A single turn carries every row of the set below to another of its rows. Some are shown first; where does it send the rows asked next?
Lugaf: -18 18 5 -11 -7 2 -15 6 6 1 2 6 8 -1 -11 -4 -7 5 8 -11 -8 10 -14 -5 2 17
 -11 -11 -5 -11
nog: -9 22 -14 1 9 -13 -7 4 -6 11 -3 -5 25 -1 0 -14 11 -1 4 -1 -16 9 6 -4 -14
 18 -6 3 -6 -4
devef: -26 8 -11 -7 7 -12 -14 7 -1 11 0 1 17 -11 7 -2 -9 4 0 0 -6 -1 -2 -16 1
 11 7 -2 -4 -7
bav: -18 10 -10 6 7 -3 -12 25 -3 13 0 -3 2 3 -6 -14 13 -6 7 12 -4 -1 5 -17 -2
 16 -7 -5 6 -2
favi: -25 20 -6 -3 -10 1 -11 6 -4 0 1 -4 16 -6 -15 -4 2 -4 8 10 -8 -6 7 -24 0
 24 -6 -14 -1 -7
kof: -9 8 -6 10 -5 -6 -11 5 4 9 4 -1 12 -2 -15 -2 12 -5 7 14 -3 13 5 -9 -5 33
 -1 -18 -4 6
nes: -15 -1 -11 -2 -11 2 -11 4 9 -1 9 -1 10 2 -4 -15 3 10 9 -13 -12 6 -3 2 -6
 14 -6 2 -3 8
nonu: -6 -2 -7 -3 -11 2 -14 0 10 1 12 -3 13 8 -6 -12 2 10 4 -7 -11 7 -6 2 -9
 16 -9 1 -2 6
gezup: -9 -4 -9 1 -12 -2 -15 3 7 -2 9 -2 9 6 -10 -16 5 9 10 -7 -6 8 -7 5 -8 15
 -7 0 2 5
gen: -22 11 -15 -9 0 -8 -18 0 -5 8 8 -3 7 -3 -4 9 1 0 -9 -1 5 3 7 -9 -5 10 -8
 -20 8 -12
kugi: -29 22 -6 -4 -12 3 -9 6 -3 0 0 -3 16 -5 -12 -10 3 -6 11 4 -5 -5 9 -19 3
 25 -8 -14 1 -2
sivet: -21 18 2 -15 -5 1 -16 5 9 3 0 7 9 -2 -8 -2 -4 4 6 -15 -4 9 -9 -4 4 13
 -13 -5 -6 -9
supit: -26 24 -7 -1 -7 0 -9 9 -3 4 7 -8 19 -7 -16 -11 3 2 6 5 -7 -6 10 -21 0 22
 -5 -17 -1 -4
netaf: -24 2 -12 2 2 -14 -17 0 2 9 -4 6 18 -15 5 -8 -6 2 -1 1 -3 4 1 -10 -5 5 0
 -3 1 -11
tini: -15 16 -9 -4 -4 -3 -23 -4 -3 -1 -4 11 12 -3 1 8 4 1 12 12 -11 2 8 -13
 -11 15 -10 -5 7 7
fiki: -1 6 -12 -1 2 -7 -16 -3 -9 5 -1 -2 16 5 -6 -6 7 3 -3 3 -4 -2 -7 -3 -16
 10 -24 -10 -10 -3
zin: -6 2 -16 4 3 -14 -17 -4 -6 9 -3 3 15 9 -2 -8 13 4 1 5 4 -3 -5 -7 -8 10
 -16 -4 -11 -3
fip: -3 19 -19 6 11 -7 -6 7 -5 8 4 -12 19 1 -2 -10 11 6 -4 -4 -13 8 3 -5 -11
 16 -2 2 -3 -10
Mazez: -18 13 7 -11 -8 -1 -16 2 4 10 -1 9 8 -1 -8 -4 -1 3 9 -12 -3 7 -16 -4 2
 12 -12 -7 0 -10
gufup: -18 13 -4 6 6 -2 -6 22 -3 14 8 0 0 2 -4 -8 13 -5 1 14 4 -3 1 -17 -3 16
 -7 -7 6 -5
Vas: -6 11 -7 9 -2 -4 -9 4 3 9 8 -3 15 -1 -14 -13 10 -1 5 10 -1 12 7 -10 -4
 35 2 -11 -6 11
piv: -13 10 -4 -3 3 -6 -15 6 10 2 19 13 4 2 0 -14 11 14 -5 -8 -4 -4 -6 -2 -8
 19 -9 -8 -5 -14
lumem: -4 15 -4 -9 0 -8 -13 4 4 -9 7 -11 15 -5 0 10 3 3 12 -8 -6 3 2 -13 -12 21
 -9 -12 -8 5
musak: -23 11 -9 -2 1 -9 -16 12 9 3 16 12 2 -1 1 -19 9 17 -2 -4 -2 -1 -8 -5 -7
 15 -7 -5 -4 -15
Piti: -8 8 -6 10 -3 -7 -14 8 0 8 0 -7 18 0 -14 -10 11 -2 9 10 -2 14 10 -9 -6
 34 0 -11 -5 7
saf: -19 11 -7 4 10 -5 -8 22 -3 13 7 -6 3 2 -6 -12 12 -2 -1 15 0 2 6 -20 -2
 13 -7 -7 3 -3
mafu: -8 16 -8 -15 7 -7 -17 11 5 -8 5 -3 17 -12 3 5 1 6 7 -9 -10 11 1 -16 -11
 18 -9 -7 -4 6
fibo: -12 18 -10 -7 -7 -2 -23 -5 1 3 -12 4 9 0 4 -1 2 8 15 9 -14 10 8 -11 -8
 18 -4 -4 0 7
kifes: -16 13 -16 -2 4 -10 -13 1 -4 11 17 -5 11 -4 -4 4 -6 -7 -10 -3 2 8 8 -14
 -8 8 -9 -17 4 -6
sukeg: -21 9 -5 1 2 -11 -16 5 9 5 14 10 2 -1 3 -13 12 15 -4 -7 -2 -2 -8 -3 -9
 17 -9 -1 1 -14

gezup -> kugi
bav -> nes
zin -> fibo
Now find these:
Piti -> sivet
netaf -> nog

